These are runs of 6 systems, one row a step. Runs of the same system follow the same rule from any start.
run 1, j_770, 9 rows:
[[  83   30    8    5  -29   23   26   39   25   -5   26   51  -20   18
   -25    0   29  -31   -8    5  -30   20   -2  -45   50   49  -56   50]
 [ 105    2   15  -35  -40    9   20   45   37    7   36   46    3   30
    22   44   36  -44   16  -11   12   22  -16  -44   43  -15  -39    5]
 [  82  -19   10  -43  -26  -23    0   24   40    9   33    8   25   24
    54   75   28  -17   28  -28   51    8  -20  -17   16  -74    4  -24]
 [  16  -45   -3  -59   -2  -30  -18  -13   25    2    6  -29   32   -2
    63   70   15   21   33  -27   69   -6  -12   10   -4  -92   35  -54]
 [ -49  -52   -6  -36   27  -37  -25  -28   -8    5  -32  -52   23  -23
    42   33   -6   42   25  -10   52  -20   -5   30  -36  -76   63  -51]
 [ -99  -44   -9   -4   40  -31  -30  -30  -40    0  -55  -54   16  -46
    -4  -11  -15   40   -2   11   11  -24    8   36  -51  -14   50  -25]
 [-104  -10   -6   24   18    7  -12  -24  -61   -8  -58  -36   -5  -47
   -44  -55  -16    8  -13   16  -26   -8   33   13  -40   31   20   18]
 [ -64   28    7   46   -5   43    3  -14  -55  -12  -26    2  -10  -28
   -55  -68  -19  -31  -32   15  -58   -1   51   -6  -22   65  -15   48]
 [  -4   61    3   55  -21   54   36   14  -31    1   11   48  -18    4
   -42  -59  -17  -58  -39   -1  -47   17   26  -18   17   77  -42   65]]
run 2, j_16:
[[-33  79 -11  79   2  59  18 -23 -13  -7  49  33 -16  37 -17 -59 -52 -28
  -35 -13 -13   7  33  33 -19  48  -3  35]
 [-27  59 -34  64  61  15   3 -24  15  -5  52  21 -47  54 -24 -44 -51  29
  -22   8 -21 -23 -17  47 -11  63  16   0]
 [-21  11 -48  25  81 -32 -10 -21  38  -9  30   9 -52  39 -29 -20 -27  85
    0  24 -13 -37 -48  51  -4  72  12 -17]
 [ -3 -36 -40 -25  87 -63 -20  -3  32 -13  -5  -8 -45   8 -28  13   7  94
   10  37 -13 -38 -66  26   5  34  15 -29]
 [ 17 -79 -14 -66  56 -71 -23  11  26 -12 -35 -32 -18 -14 -20  40  40  73
   27  31 -14 -27 -48  -7  13  -1   8 -32]
 [ 28 -84  18 -78   2 -46 -21  29   3 -10 -51 -24  10 -39  -3  58  61  26
   33  13   5  -6 -26 -42  20 -35   1 -16]
 [ 40 -52  29 -65 -47 -10  -3  35 -20   3 -45 -15  36 -47  20  40  56 -40
   20  -9   5  21  11 -57  13 -55 -11  16]
 [ 35  -6  32 -28 -75  31  16  22 -37  19 -19   5  53 -32  34  17  30 -88
    1 -30  14  40  48 -49   8 -53 -14  30]
 [  7  41  26  20 -77  58  24  11 -37  13   8  20  42 -12  37 -11  -5 -97
   -9 -42  20  34  63 -21  -2 -43  -7  38]]
run 3, j_16, 9 rows:
[[-89 -31   7  10   5   9 -11 -10 -62 -14 -76 -34  -4 -60 -43 -41   8   2
  -16  24 -47  -3  29  -2 -28  30   5  27]
 [-27   0   6   7   0  18   6  24 -44 -11 -49   6 -17 -37 -70 -45  20 -18
  -16  35 -75   9  27 -45  17  74 -34  55]
 [ 53  22  11   6  -4  16  21  42   0 -10   4  45 -33   2 -60 -27  33 -29
  -14  17 -70  10   5 -49  42  89 -61  61]
 [ 95  33  -3  -2  -6   8  30  38  45  -3  61  56 -26  46  -8  14  22 -13
   -6   0 -25   9 -20 -37  51  43 -51  29]
 [ 87  31  -9  -8   9  -7   8  21  63   6  79  38  -7  64  35  44   0  -5
   13 -21  38   2 -34   3  33 -18  -1 -14]
 [ 33   8  -7 -10   6 -14 -12 -20  44   9  55  -1  12  43  66  53  -8  16
   12 -30  63 -15 -24  34 -11 -69  37 -53]
 [-34 -23  -7 -17  11 -20 -22 -36   9   8   2 -43  28   5  61  30 -19  26
   15 -25  60 -13   0  55 -40 -87  63 -58]
 [-89 -37 -10  -7  11 -15 -21 -33 -46   6 -54 -55  28 -40  25   1 -16  20
    5  -1  22 -12  21  35 -49 -52  52 -28]
 [-98 -35   6  11  -3   8 -15 -20 -72   1 -82 -41  15 -61 -25 -39  -1   4
  -11  18 -30   1  40   2 -37   5  21  13]]
run 4, j_558:
[[ -1  21 -25  10  24  -2 -12 -37  35  -1  65  -7  -2  50  48  22 -38  23
    7 -27  56 -17  -9  54 -21 -50  52 -50]
 [ 33  55 -30  32  34   9   2 -10  58  10  86  34 -31  72  21  -5 -33  21
  -11 -11  22 -15 -23  44  -1  12  17 -19]
 [ 55  66 -18  31  27  19  22  12  48  -8  71  53 -46  66 -17 -13 -15  11
  -18   3 -26  -9 -29  17  30  69 -23  19]
 [ 55  33  -1  14   7  17  19  32  21  -5  38  56 -42  31 -51 -19  15 -10
  -15  20 -60   7 -14 -29  47  84 -50  55]
 [ 40  -2  19  -3 -13  15  22  50 -13 -10 -16  40 -15 -17 -54 -25  37 -39
   -8  16 -70  21  12 -58  44  67 -60  64]
 [ -7 -29  24 -19 -40  16  12  32 -49  -4 -64   2  17 -60 -36 -13  41 -52
    1   5 -43  27  44 -70  17  16 -36  58]
 [-46 -42  26 -27 -44  15  -3   7 -64   1 -73 -26  42 -71   3  -7  25 -45
    5   3  -9  24  60 -42 -16 -33   1  26]
 [-75 -35  12  -8 -23   2 -12 -18 -63  11 -59 -42  49 -50  23  -7  -6 -22
    3 -10  26   7  41   4 -40 -64  37 -11]
 [-80  -8  -7   4  12  -4 -20 -40 -30   6 -25 -46  27 -10  31  -1 -36  20
    9 -11  50 -16  21  54 -45 -68  59 -50]]
run 5, j_770 (9 x 28):
[[ 52 -21 -10 -42  21 -44  -6   7  57  -1  29  -6   0  43  49  65  16  42
   34  -7  51 -11 -47  13  10 -57  26 -56]
 [ -3 -63 -11 -55  36 -59 -25  -8  31 -10 -18 -41   9   0  33  52  25  67
   39   2  46 -26 -34   9 -14 -59  42 -56]
 [-62 -79  -6 -46  46 -39 -32 -15 -18 -11 -67 -63   9 -42  -5  23  22  58
   25  19   1 -22 -12   5 -25 -31  43 -33]
 [-86 -57   5 -13  11 -13 -24 -13 -53  -6 -88 -48   5 -68 -29 -19  11  20
    2  20 -22  -8  25  -7 -28   1  19   4]
 [-77  -2  11  27 -19  39  -2  -6 -76  -3 -67 -20  15 -56 -32 -53  -2 -35
  -22  12 -39  16  62 -19 -27  16  -4  51]
 [-47  43  17  48 -51  70  20  -9 -61   2 -24  13  10 -19 -23 -61 -16 -67
  -41  -9 -34  23  67 -19  -8  24 -16  63]
 [  0  76   6  62 -44  70  28  -2 -24   4  34  47  -5  30  -3 -41 -28 -72
  -35 -30 -10  29  45   7   6  21 -23  47]
 [ 43  78 -10  51 -17  44  29   1  31   5  80  48 -17  57  17 -13 -38 -39
  -23 -24  13   6   6  16  11  14 -11  10]
 [ 61  41 -22  18  25  -4   8   6  65   4  85  35 -28  71  26  23 -21  16
    3 -13  23 -18 -38  29  21   9   6 -23]]
run 6, j_138, 9 rows:
[[-43  27  15  38 -23  53  14   3 -57  -7 -35  11  -7 -34 -55 -55  -3 -47
  -31  11 -63  22  52 -32  -5  57 -30  62]
 [-65   2  -4  30  34   8  -6 -15 -38  -8 -38 -11 -34 -32 -64 -59  -4  19
  -22  35 -63 -13  15  -1 -11  78  -9  35]
 [-67 -23 -28  17  71 -31 -21 -17  -2 -14 -22 -21 -37  -6 -50 -30 -18  83
   -2  29 -26 -43 -19  35 -21  53  21  -9]
 [-47 -25 -38  -7  81 -49 -27 -29  26 -11   9 -29 -35  21  -8   3 -13  94
   12  24  14 -42 -38  57 -23   2  49 -43]
 [ -9 -24 -16 -24  38 -37 -21 -27  45  -6  29 -24   4  31  45  47  -8  63
   21  -5  57 -30 -39  42 -18 -54  53 -65]
 [ 29 -16   1 -45 -13 -17  -5  -8  28  14  32 -17  38  26  63  60   6   9
   26 -28  72 -11 -12  20 -11 -89  36 -55]
 [ 56 -12  21 -40 -60  11   7  17   7  18   7   1  47  -1  59  55  30 -59
   14 -42  47  22  24 -28   2 -89   6  -3]
 [ 52  -2  31 -21 -76  37  31  32 -23   4 -10  24  30 -20  24  18  39 -87
    1 -27  -4  50  44 -61  15 -36 -31  43]
 [ 28   6  22  -1 -50  34  27  46 -35   2 -32  31   8 -35 -34 -23  30 -72
  -13   3 -46  37  35 -66  27  34 -57  63]]
run 7, j_438:
[[ 43 -18  34 -36 -57  19  15  41 -34   1 -37  19  22 -40 -15  13  56 -72
    4  -7 -30  35  25 -72  19  -1 -50  51]
 [ 64 -27  14 -38  -2  -9   8  57   1 -15 -18  29 -13 -13 -47  10  56 -10
    7  28 -56   8 -13 -65  43  53 -49  43]
 [ 49 -30 -13 -28  45 -36  -2  29  36 -16   4  19 -51  10 -51   8  39  58
   10  31 -51 -10 -46 -19  35  67 -35  13]
 [ 15 -18 -39 -11  84 -54 -19   0  55 -16  22   1 -57  31 -33  10   5  93
   11  33 -21 -38 -65  24  10  56  -1 -33]
 [-33  -9 -31   8  76 -35 -21 -32  36  -8  26 -18 -32  37   9  13 -27  91
   11   8  19 -44 -33  60 -23   3  54 -55]
 [-68   8 -25  15  33  -7 -18 -48  -1  -4   4 -36   8  11  34  -1 -45  50
    2 -15  54 -35   6  70 -44 -47  60 -50]
 [-78  13  -7  25 -12  21  -5 -32 -42  14 -23 -31  39 -11  42 -16 -44 -27
    1 -24  49  -4  38  36 -45 -66  51 -21]
 [-58  14  22  27 -54  46  15 -17 -73  16 -29 -10  45 -43  35 -23 -18 -76
  -11 -24  18  28  74  -9 -22 -46  20  23]
 [-12  19  28  11 -73  59  17  18 -68   4 -35  15  28 -33 -10 -23  11 -88
  -25 -25 -23  36  71 -43  -1   5 -26  56]]
run 8, j_138:
[[ 72  21 -19  -9  41 -20   5  13  68 -11  64  41 -46  57 -12  25  10  43
    7  14 -11 -16 -47  -4  42  47 -17  -4]
 [ 62  65 -28  29  18  15  20   3  58   6  86  43 -33  76  21   1 -23  -3
   -4 -14  20  -3 -21  28  25  16   0  -3]
 [ 19  77 -11  50 -27  50  20 -17  12  10  72  37  -2  53  33 -17 -45 -41
  -24 -37  36  13  22  31 -12 -10  12   6]
 [-36  53   7  47 -49  67  16 -21 -39  15  16  10  31   3  36 -30 -44 -67
  -28 -35  26  23  56  14 -21 -37  21  25]
 [-73  19  18  37 -39  48   4 -24 -71  13 -45 -19  35 -37   6 -40 -26 -63
  -22 -13  -1  26  64  -6 -38 -29  19  31]
 [-89 -32  10   3 -15  10  -9 -13 -74  -1 -82 -32  20 -64 -20 -32  -1 -20
   -9  14 -25  12  46  -5 -33  -5   8  25]
 [-60 -67   4 -34  28 -31 -24  -4 -43 -10 -79 -40   4 -63 -36  -5  32  43
    7  24 -39 -14   6 -14 -11  16  11   1]
 [ -8 -69 -19 -47  62 -65 -26   9  14 -11 -46 -28 -23 -26 -36  19  37  72
   23  41 -23 -34 -39  -7  10  19   2 -25]
 [ 47 -42 -21 -47  61 -58 -17  15  56  -8  15  -3 -34  17 -15  50  26  84
   28  21   1 -27 -63   3  25  13   1 -39]]
run 9, j_558:
[[  95    2   20  -34  -42    0   30   57    8    1    6   33    8   -2
    -6   29   44  -50    4  -11  -26   27    0  -69   48    8  -55   35]
 [  34    7   34  -11  -85   43   28   36  -32    3  -20   20   29  -29
     5    7   35  -91   -7  -25   -8   39   54  -59   16  -24  -43   50]
 [ -29   18   27   18  -72   57   24    1  -63    9  -28    0   40  -32
    16  -26   -4  -95  -12  -28    2   39   68  -27  -13  -31   -4   41]
 [ -81   28    7   39  -30   41    5  -26  -76   11  -34  -26   28  -27
    10  -51  -36  -55  -21  -15   -1   19   64   15  -38  -17   30   20]
 [-109   12  -15   45   22   14  -11  -38  -53   -2  -33  -30    2  -21
   -13  -50  -48   15  -20    5   -1  -19   35   44  -54    1   38    0]
 [ -83   -9  -29   21   73  -19  -23  -35   -6   -9  -14  -37  -33    4
   -27  -27  -34   78   -5   23   -1  -37  -12   59  -34   32   51  -28]
 [ -19  -31  -37  -18   86  -58  -26   -7   33  -13   -5  -19  -42   12
   -28    8   -2   96   13   35   -4  -40  -53   34   -5   33   27  -40]
 [  51  -44  -22  -50   57  -63  -25   19   59  -10   12   -6  -35   18
   -12   50   25   79   28   26    7  -29  -68    5   22    8    7  -40]
 [  91  -32   -4  -61   15  -42   -3   34   55    1   23   16   -4   20
    14   69   39   27   31    0   21   -1  -51  -21   46  -23  -16  -22]]
run 10, j_438 (9 x 28):
[[ -64  -26   28   -2  -40   22    0    1  -70    2  -79  -22   24  -65
   -30  -34   15  -46   -7    8  -32   25   57  -33  -17   -3  -13   45]
 [ -27   11   12   19  -20   38   14   24  -54  -10  -45   16  -12  -33
   -58  -51   13  -45  -22   12  -69   14   42  -41    6   65  -41   72]
 [  18   37   -8   43    9   23   24   24  -11  -10    8   45  -44   11
   -65  -49    1  -15  -28   22  -72   10    9  -27   23  101  -44   62]
 [  45   54  -23   31   35    8   12   15   39   -8   63   48  -59   52
   -36  -23   -9   21   -8   10  -33  -15  -25    5   24   77  -32   21]
 [  65   46  -24    8   31  -18   10    0   69   -5   83   35  -35   75
    14   17  -21   31    2   -4   27  -23  -39   34   18   19    5  -21]
 [  39    5  -16  -14    8  -15   -6  -11   54    8   61    4    1   51
    53   43  -13   28   15  -26   68  -13  -28   40   -2  -55   34  -50]
 [  11  -32   -2  -38   -9  -21  -18   -5   14   10    5  -32   39    0
    72   57    3   11   26  -28   79   -3   -5   24  -18 -103   43  -56]
 [ -29  -53   18  -42  -26  -10  -15    2  -36    3  -51  -39   53  -51
    42   39   12  -17   26  -20   42    5   28  -11  -24  -85   31  -24]
 [ -48  -62   23  -34  -27   -3  -11    8  -67   -5  -84  -33   31  -66
    -9    6   31  -24    2    5  -12   12   38  -37  -16  -31    5   22]]
run 11, j_110:
[[-67 -33 -35  -1  78 -43 -26 -25   2 -15 -29 -35 -27  -7 -31  -7 -19  88
   -1  28  -8 -41 -23  48 -24  26  40 -29]
 [-89  -6 -19  35  52   1 -16 -37 -32  -9 -28 -27 -28 -14 -49 -53 -35  53
  -17  23 -30 -30   8  33 -39  52  25  -3]
 [-94  31  -5  54   4  44   7 -26 -58  -8 -22  -9 -15 -25 -39 -71 -30 -20
  -33  14 -52   0  43  10 -31  53   3  41]
 [-55  45  17  55 -46  66  17  -9 -64  -1 -22  15   7 -16 -21 -61 -23 -70
  -41 -14 -38  22  65 -10 -15  30 -10  52]
 [  2  41  29  22 -78  68  25  11 -48   1  -6  25  29 -20   4 -28   0 -96
  -20 -34 -14  39  66 -35  -1  -4 -27  57]
 [ 51  15  25 -10 -77  47  23  29 -18   8   7  25  33  -2  23  17  25 -91
   -7 -31   3  40  42 -50  20 -37 -30  38]
 [ 87  -9  23 -46 -48  -3  11  38  28   8  19  22  26   7  36  53  47 -51
   17 -19  19  28   1 -41  34 -43 -23   2]
 [ 98 -30   0 -54   1 -42  -5  34  52   0  19  10   2  19  30  73  45  17
   28  -2  23   0 -50 -31  35 -35  -8 -30]
 [ 59 -42 -22 -48  51 -60 -16  14  61   0  28  -3 -20  28   9  51  27  78
   29  11  20 -32 -70  10  16 -12   3 -42]]
run 12, j_110:
[[-97 -39  -7   6  40 -16 -32 -28 -49  -7 -70 -51  -6 -55 -36 -29  -4  44
   -6  21 -22 -27  15  16 -35  19  28  -7]
 [-85 -11   8  27  13  23  -5 -15 -62  -8 -58 -19 -10 -49 -55 -55   1  -6
  -20  20 -55   6  40  -8 -23  56  -9  39]
 [-36  25   9  40 -24  50  14  12 -52  -3 -27  15 -15 -29 -56 -62  -2 -52
  -35  13 -61  23  50 -33   2  66 -31  67]
 [ 21  54  12  35 -54  57  37  22 -35   2   8  51  -1  -3 -30 -39  -1 -77
  -35 -12 -43  27  45 -32  20  47 -49  62]
 [ 67  56  16  16 -67  48  33  32   5   4  38  53  10  28   7   0   7 -78
  -19 -28  -2  37  26 -27  28  -4 -38  34]
 [ 83  29  11 -16 -45  24  22  22  29  13  57  27  21  40  49  42  20 -55
   11 -32  32  27   4 -26  24 -49  -6  -3]
 [ 72 -18   3 -40 -15 -23  -3  16  55   4  42   5  18  30  58  67  17  -1
   19 -27  59   4 -30   4  12 -68  11 -37]
 [ 33 -47  -4 -53  31 -53 -20  -2  55   0  13 -26  12  13  40  66  27  56
   34  -8  48 -18 -45  18  -2 -56  32 -57]
 [-20 -55 -29 -41  74 -60 -28  -9  27  -8 -19 -40  -8  -1  12  41  14  83
   30  19  18 -36 -44  28 -10 -22  43 -50]]

Name the system that made each run.
run 13 (4 x 28):
[[ -80  -23  -25    4   67  -31  -28  -37   -3   -1  -17  -46  -10    2
     5    6  -23   75    5    6   26  -44  -15   51  -44  -20   69  -51]
 [-108   -2  -21   33   19    7  -17  -43  -41    2  -30  -36    8  -17
    15  -29  -43   15   -7   -5   23  -21   28   50  -57  -35   57  -25]
 [ -91   29   -4   51  -29   46   -4  -28  -66   12  -29  -19   24  -20
    17  -48  -44  -44  -29  -16    8   10   57   20  -41  -26   25   16]
 [ -46   42   17   52  -51   76   18  -10  -63    5  -14   17   18  -18
    -8  -55  -20  -77  -32  -25  -14   26   72  -14  -15   -2   -8   53]]
	j_438
run 14 (4 x 28):
[[  47  -46   19  -62  -27  -26  -13   16   24    6    0  -20   37   -3
    52   73   39   -5   26  -27   48    8   -3  -24    6  -79   15  -32]
 [ -13  -53    4  -46   -4  -35  -14  -13   -2   -1  -32  -45   48  -22
    62   50    8    9   28  -24   59   -4    1    8  -29 -102   51  -44]
 [ -79  -38   -3  -14    8  -25  -22  -33  -33    8  -51  -52   36  -39
    30    8  -18   21   13  -11   45  -14   15   32  -39  -67   54  -36]
 [-108  -15  -22   19   22    4  -20  -39  -53    5  -50  -42   13  -36
    -2  -36  -32   19   -2    2    5  -26   29   36  -46  -20   49  -15]]
	j_770
run 15 (4 x 28):
[[ 79  52   4  15 -41  32  29  28  25   2  62  64 -10  37  -5  -1  10 -52
  -11 -22 -14  22   3 -27  39  28 -50  33]
 [ 99  30   1 -15 -17   8  16  28  51   3  66  41  -2  54  31  35   8 -20
    5 -23  27  17 -25 -17  39 -26 -14  -4]
 [ 68 -16  -8 -41   9 -26  -3  13  58   4  47   7   3  50  47  68  10  28
   26 -18  50  -2 -39  14  17 -60  24 -55]
 [ 13 -58 -13 -55  35 -52 -25 -11  35  -4   3 -33  11  11  40  64  22  60
   32  -6  45 -28 -35  20  -9 -65  40 -62]]
	j_770
run 16 (4 x 28):
[[  20  -13    9  -29  -43    8    0   -1   -3   10   11  -22   53    5
    76   42    2  -43   13  -38   73   11   30   -2  -13 -107   28  -22]
 [   9  -43   26  -44  -56    4   -3   19  -35    6  -48  -20   51  -46
    39   43   38  -53   23  -14   28   22   35  -41   -1  -80    8    2]
 [  -3  -51   22  -52  -29   -7    1   25  -40   -4  -70  -15   19  -66
   -18   19   52  -29   10    6  -22   20   28  -53    9  -19  -23   27]
 [  -5  -43    8  -24    8  -20   -1   29  -33  -15  -65  -12  -17  -44
   -62  -12   44    7    5   31  -64    2    6  -44   24   54  -34   38]]
	j_438
run 17, 4 rows:
[[-68 -40 -26  -8  73 -41 -34 -33  13 -11 -13 -43 -16   8   0  11 -23  88
   11  13  22 -35 -27  47 -28 -10  61 -41]
 [-97 -12 -21  17  43 -12 -19 -46 -30   1 -24 -46  12 -14  13 -21 -41  39
   -1  -2  24 -31  18  54 -48 -28  53 -27]
 [-98  15   1  46 -13  35  -1 -34 -58   9 -30 -29  22 -17  11 -40 -46 -27
  -16  -7  18   0  46  33 -44 -23  41   5]
 [-62  48  19  53 -51  67  16 -13 -68   8 -20  -1  25 -22   2 -50 -27 -74
  -32 -15  -5  23  68   3 -30  -3   6  44]]
	j_438
run 18, 4 rows:
[[-44 -24  33 -11 -51  29   6   4 -70   3 -65 -19  44 -59   4 -10  19 -65
   -1 -13  -9  34  57 -33 -16 -30   1  35]
 [-32 -45  20 -25 -20   8  -5  18 -58  -7 -83 -23  17 -65 -43  -9  38 -11
   -5  21 -46  11  36 -54   1  14 -22  39]
 [ -7 -47   1 -34  37 -37  -5  19 -10 -15 -53  -6 -30 -38 -71  -4  37  46
    2  42 -64 -10 -14 -31  18  65 -24  18]
 [ 20 -33 -25 -26  71 -49 -12  15  36 -16   3  13 -55  14 -52   6  19  78
   11  33 -42 -27 -54  -1  26  66 -22  -6]]
	j_138
run 19:
[[ 37  24  31   6 -75  56  22  35 -26   1  -2  35  18 -16  -8  -6  18 -90
  -18 -13 -22  42  45 -56  19  -6 -47  51]
 [ -6  25  17  32 -36  47  24  27 -43  -4 -26  31  -2 -27 -51 -49   5 -58
  -23   5 -66  21  40 -44  10  58 -50  70]
 [-42  27  -6  42  15  20   9  13 -40 -11 -23  15 -33 -17 -70 -65 -12  -5
  -22  35 -67   5  20 -15   5  95 -28  51]
 [-59  15 -29  42  62  -9  -4 -23 -13 -11 -17   2 -44  -3 -61 -53 -22  50
  -15  37 -48 -27 -15  30 -10  82   0  14]]
	j_138
run 20, 4 rows:
[[ -4   0 -42  10  82 -29  -6  -6  37 -10  22  13 -56  31 -50 -12  -7  71
   -2  37 -29 -36 -50  35   8  75  -1 -15]
 [  6  14 -39  15  69 -33 -11 -19  55  -6  58  13 -39  60   9   9 -35  67
    0   7  19 -35 -50  60  -2  16  33 -48]
 [  6  28 -22  13  15   4 -15 -32  34   8  61  -4   5  56  56  22 -35  21
    3 -28  61 -13 -11  52 -17 -44  52 -51]
 [  5  19   4   2 -37  21   9 -17   7  19  31  -7  43  19  72  26 -24 -39
    4 -43  69   7  23  27 -27 -94  37 -23]]
	j_138
run 21:
[[ 89  -5  -4 -29  25 -20  10  41  55 -11  45  34 -40  40 -22  27  35  28
   18  12 -25  -1 -46 -30  49  43 -31  12]
 [ 75  49 -20   8  13   0  19  23  61  -5  84  54 -39  64  -3   7   1  -3
   -7  -4 -12   3 -24   2  37  44 -25  15]
 [ 34  83 -12  47 -14  47  21  -3  26   7  81  51 -19  64  10 -19 -37 -36
  -30 -22   9   7   6  26   9  20 -13  14]
 [-27  78   0  68 -28  72  16 -21 -21  10  44  29   5  31  17 -38 -52 -56
  -28 -35  11   6  50  27 -22   0  16  27]]
	j_138
run 22, 4 rows:
[[ 38 -70 -10 -58  53 -70 -18  25  37  -8 -18 -13 -17  -7 -16  55  45  69
   28  23  -5 -19 -65 -13  20   3  -6 -34]
 [ 89 -20 -15 -43  31 -43  -8  29  71  -5  36  16 -25  40   4  58  34  49
   29  10  13 -16 -63  -2  40  -4  -5 -34]
 [100  32  -5 -15   4   2  13  31  73   2  70  40 -11  58  30  35  16 -11
    9 -13  27   8 -34  -7  35  -7 -17  -7]
 [ 79  66   1  26 -45  33  26  16  31  10  69  48  -4  53  30   7 -14 -61
  -18 -29  19  27  13  -3  20 -11 -22  15]]
	j_138
